Each path below is one point turned by a fixed rotation once a step. After each direction that follows a path, write how fast that rotation turns it, in deg/step (0 if it stays still).
Each turn is a multiple of 5 degrees from 10 to 175, or 0.
Each row of a path follows its step; steps can be skipped.
Rotation 1:
step 2: [ -4 -49  -3 -12 -14  -3 -31   7   0 -13  26   9 -22  14   7  -3   8  -3
   3  -7  -5  -2  -6  -2   3  11  32   5  10  14 -27   9   2   7  -2   2
  -2  -1  -9  13   8   8 -28  -1 -20 -15   4  -8   9 -23  -5   8 -34 -13
  -5  -1 -26  25]
step 6: [-11   7 -10   4   4 -18  23   5 -23  11 -14  26  13  -9 -11  -5   8  16
  -8  35  -3 -13  17  -4  -9 -26  -5  -5  -8  32  -4   4   3 -17  19  25
  -9  -9 -20 -10 -22  -7   6   4   5  17  -5 -27  -8   9 -30  -1 -20 -22
   2 -18 -24   6]
step 7: [-11 -31  -4  -3  -2  24  -8  -1 -15  25  21   1   3  11  -7 -19 -11  19
 -12  21  12   7 -25  -5  23  15  -1  -9  15   6  -6  19  -5 -11  18 -26
   5 -18  -9  18 -23  12  -5  -4 -11  21 -15  23 -16 -17  23  18  17 -23
   2  13   5  -5]
step 9: [  9  22   4  13  20   8  11  13  -8 -38   7   6 -20 -38  -6 -10 -38   2
   2   8  -7  -4  19 -10  -4 -23  17 -10   1  -2  -1   3 -23   4  -6  -8
 -12  -2   0 -31   6   8  11   5  19   9  12 -20   8 -10 -20  11   6  -4
 -34 -15  -6 -12]
step 11: [ 23 -22  16 -20 -24 -13  -3  15 -13   6  13 -10  -1  10  -3   7  23  -4
  -1  18  11  -3  13  10 -16   3   1   8 -23  17   4  -3   1   9   4  11
 -18  26  -7 -17  15 -16 -22  10 -19  25 -21  13   7   5 -17  24 -34   5
  25  13   1  22]
step 12: [ 18  -1   6   2   8   3  12  -4  -6  -9 -11 -15   6  -9  11 -19  -2   7
   1  37  13   9 -21  -5 -18 -13 -11 -33  24  17  10  20  -5 -27 -14  10
  24   5  -2  10  19   6  14 -22  -4  30  11   4  16  -4 -14   4   7 -34
   0 -29   5  -7]
step 13: [  4  -9   3  -1  16  -5  11  -2  15   6  26 -18  -6  14  -1  14 -35 -33
 -29   3 -19 -32 -10  -5  14   6  -6  -2   5  -9 -11  -7   8  -5   6 -14
  37 -14   6  13 -21  -4 -24 -17  10 -22 -14  -5  -8 -17  -7 -10   8 -26
   4  10   4 -14]
step 14: [  1  -5  11   9  -4  10 -13  21   5 -13  42  -9  -6 -15   6  17  -5 -14
  51 -10 -13  -1   7   9   0   7 -12  -9 -19 -14  -3  -7 -17   4  16 -14
 -18  -6  -8 -16  21   9  17  21 -27 -19 -17 -19  23 -12  -1   4 -11  -1
  17   4  -9   7]
step 15: [  0  28   6  -5  34 -12  22  -9 -10   8 -14   0   1 -29   5  14   3  14
  31 -10  35  -1  22  -1  24 -14 -17  -3   1  43   9  -8 -11  -5  -4   1
  17  17 -12  -5 -12   1   5  -8  -8  10  24  -4   5  14   7  12 -10   1
 -21  -5 -17  -1]
step 17: [ 11  -2   9  -6 -18 -18   6   5   6 -13 -15  -5  17  -2 -12  -7  26 -26
  -9   3 -19  -1  -8  28 -30   8   1   5  11   9   1  -1  10 -18  32 -13
  -9 -18  -4 -16  39 -23  20  -9 -26  -4  10   0  16 -11   0  -8   8 -22
  25   4  -4  18]
[  2  -3  -8  -4   2  -5   5   0  -7   0  -5  -2   2  -4  -2   4  -5   5
   4  -4   0  -3 -13  -1  -4  -6  -3   0   1   3   3  -1  -2  -1   5  -1
  -1   4   2  -1  -4   5   1   0  -1   0   3  -1  -5   1 -11   0   1   1
  -9  -9   5  -6]
120
[  2  -4   3   4   0   1   9   2   4  -7   4   2   1   6   1  -2   4  -1
   1  -1   5  -5  -4   1   5   0   8   0   4  -1 -10   4   0  -6  -2   2
  -1  -1  -4  -8  -1  -3  -3  -5  -2  -1   2  -7  -5   5  -3  -2   5   9
   4  -5  -1  -7]
100
[ -1  -2  -3  -2  -4  -6   2  -4  -5  -2   3   5   7   8   1  -3  10   2
  -2   4   6   0   1   1  -5  -2   1  -3   8  -3   3   2   3  -5   4  -3
  -4   2  -2   0  -2  -3  -2  -3   0   8   2   6  -2  -3  -3  -8 -11  -6
   1   6   1  -1]
70
[  5   5  -5   1   1   1  -8  -5   1  -1   1   4  -6   2   3   0  -2  -5
  -6   4   4  -1  -4  -3  -4  -1  -7   0   2   1  -3   8  -2   1  -6   2
   6   4  -3   1  10  -4  -5  -1   6  -1   6  -2   6   5  -1  -2  -3   3
 -12   0  -4  -2]
100
